[[  3.5  -0.4  -3.8  -5.7 -11.9 -12.6  -3.9  -0.3   0.2 -27.3 -13.4   2.8
  -11.0  -4.9  -0.3]
 [-31.2   3.3   5.9  -1.9  -5.3  -7.5  -1.2  -6.3   1.3 -10.6  17.4  -1.2
   13.1   1.5   3.2]
 [  2.0   2.2  12.1   7.7  -2.4   2.8   6.4  -2.5  -7.1   6.2   3.8  -0.7
   -4.7 -10.9   4.7]
 [ 20.9  -3.6   3.3   3.1  -2.0  -1.3   4.3  -5.8  -3.9  -8.1   5.6 -21.0
   -2.4  -6.4   3.1]
 [-31.0  -1.2  -2.5  -2.3   0.0  -2.7  -0.7  -0.4   2.0  -1.0  -4.8  20.7
   -2.4  -0.2   0.4]
 [ 27.2  -2.9  -2.8  -4.2  -6.0 -12.5  -1.6   0.2   5.8 -22.4 -11.8 -12.6
   -7.6   3.5   1.8]
 [ 10.1   2.4   1.4  -2.0 -11.7 -14.0   0.6  -0.8  -3.3 -22.5  -2.0   0.8
   -4.5   0.3  -1.7]
 [-25.0  -1.1  -1.2   2.2   5.6   2.4   2.6   0.3  -3.4   1.7   6.3   7.7
   -2.5   6.9  -1.1]
 [-24.0   2.9   1.0   0.9  -8.5  -8.0  -1.1   6.4   0.0 -16.1  -0.8  18.2
   -2.8   3.3  -3.6]
 [ -1.6   1.0   8.1  11.9  17.6  24.5  10.3  -6.8 -10.9  30.1   1.4   2.4
  -15.0 -14.5   3.8]
 [ 14.3  -1.0  -1.6  -2.2   0.7   1.9  -2.1  -1.5  -1.4   4.3  -9.7  -4.1
   -6.6  -3.8  -0.9]
 [ 51.9   4.8   9.5   4.0  -5.6  -6.3   2.3   2.8  -3.7  -9.0  14.7 -18.8
    6.4  -1.3   1.8]] --> -0.9

[[ 13.3 -11.6   8.3 -24.0  16.9  -6.7]
 [ -2.7   0.8  14.1 -12.8  34.4 -41.8]
 [-17.2   8.5  27.4 -11.6  12.7 -12.7]
 [-38.0   8.6  13.7  13.6  59.5 -21.2]
 [  0.6   2.0  -4.6 -11.4  33.1 -24.7]] --> -21.2

[[ -5.9  42.6 -35.3 -30.5  -1.4  10.6  -6.4]
 [-38.7  21.5 -16.6  13.5   6.3  23.4 -22.6]
 [-39.5  25.0 -11.0  14.8   8.6  15.8 -30.2]
 [ -6.8  38.0 -31.3 -37.6   5.6  12.3 -10.2]
 [ -8.8  40.1 -35.4 -31.0  10.6  13.2  -9.1]
 [-35.2  19.0 -16.6  13.8   8.8  28.2 -26.0]
 [-37.5  19.0 -14.5  13.0   4.9  28.8 -19.9]
 [ -6.9  43.0 -38.8 -30.6   3.6  12.1  -9.0]
 [ 13.7  56.6 -34.0 -22.2 -10.1   7.7   4.1]
 [ -7.5  41.9 -33.5 -28.9   7.6  14.2  -8.6]
 [-44.2  27.7 -10.3  16.5  10.6  12.9 -27.3]] --> -8.6

[[ -2.1   1.4  -0.7   2.1   1.7  -0.5  -0.3  -0.4   1.1]
 [ -1.2  -0.5  -1.4  -0.2   0.7  -2.2  -0.7  -1.2   0.7]
 [ 22.5 -16.5   9.8 -29.8  -7.2 -35.4  -3.1   2.7  -6.4]
 [ -4.7   1.2  -2.5   3.3   1.2  -2.8   0.2  -0.6   1.4]
 [ 41.7  29.5  34.8 -22.7 -31.6  22.1 -15.2  55.7 -34.7]
 [  4.9  -2.5   1.6  -7.0  -3.0 -14.3  -0.4   4.1  -1.2]
 [-34.5  15.3  15.3  29.3  29.9  19.3 -16.9 -24.8  -8.0]
 [  2.9  -1.9   1.3  -4.8  -2.3   1.1  -2.8  -0.7  -3.3]
 [ -0.9   0.0  -0.5   0.1   0.6  -0.7  -0.7  -0.9   0.1]] --> -3.3

[[ -7.9 -27.4 -33.9   3.2   3.2 -14.9  15.4   2.2  18.5  20.5]
 [ 19.9  34.2  12.9  43.2  47.7  44.8  26.3 -14.8 -46.1  12.5]
 [  9.6  11.4  53.2 -11.1 -18.0  13.7  54.2   3.5 -22.1  -3.1]
 [ 11.2  -3.9 -19.4  -4.6  23.3  15.5  17.8 -46.1  28.7 -19.6]
 [-14.8  22.0 -15.2 -25.2  18.5  -4.5  -7.3   6.5   6.0  20.5]
 [-49.2  12.1  -2.1  49.2  44.5  23.7  13.7  26.1  41.6   3.2]] --> 20.5
---
Input:
[[  0.5 -66.4   2.2   6.7]
 [ -0.4 -23.5  -1.0   2.9]
 [  0.1 -46.1  -0.4   9.9]]
Output: 0.1

Input:
[[ -0.8 -42.2  13.8  19.6  51.3]
 [ -7.7  10.2  -7.5   0.4   6.1]
 [-17.9  10.3 -18.3   7.4   9.0]]
Output: -17.9

Input:
[[-34.8 -37.6   9.5 -65.3  -8.7  61.9 -28.4]
 [ 43.2 -28.2  49.9  18.1 -22.8  16.2 -60.3]
 [ 54.5 -26.3  39.2 -15.3 -57.3  37.8 -38.3]]
Output: 54.5

Input:
[[ 53.6  14.2  42.6   5.3  29.6]
 [  9.7 -51.5 -46.4  23.8  -3.0]
 [ 16.0   1.2  11.5   1.8  35.8]]
Output: 16.0

Input:
[[-29.3  10.2 -38.6  32.6  30.6  -5.5  30.9]
 [ 16.1  20.7   4.3  48.9   2.7  -8.2  44.0]
 [-12.3   6.2 -21.9 -60.5  -4.2  25.4 -11.5]]
Output: -12.3

Input:
[[  7.9 -25.2  38.9  10.3   5.8  26.6 -18.7]
 [  0.6  -1.4 -11.8 -13.0   3.9  18.4  19.3]
 [ -7.6 -25.2  53.4  17.0  -9.3 -20.6  15.5]]
Output: -7.6
---
 0.0  36.2  27.9  50.0 -> 50.0, 0.0

21.9  12.9  43.1  31.8   2.1  47.7  39.0 -> 47.7, 2.1

-18.7  -39.3  -58.0   21.8   30.8    3.9  -21.0 -> 30.8, -58.0

 31.9   -5.1    7.8   45.8
-37.1   48.6   35.4   41.7
-> 48.6, -37.1

-19.9  -56.9    4.7   17.2 -> 17.2, -56.9

  7.9  -27.9  -14.8  -24.7   37.9   31.1   53.9 -> 53.9, -27.9
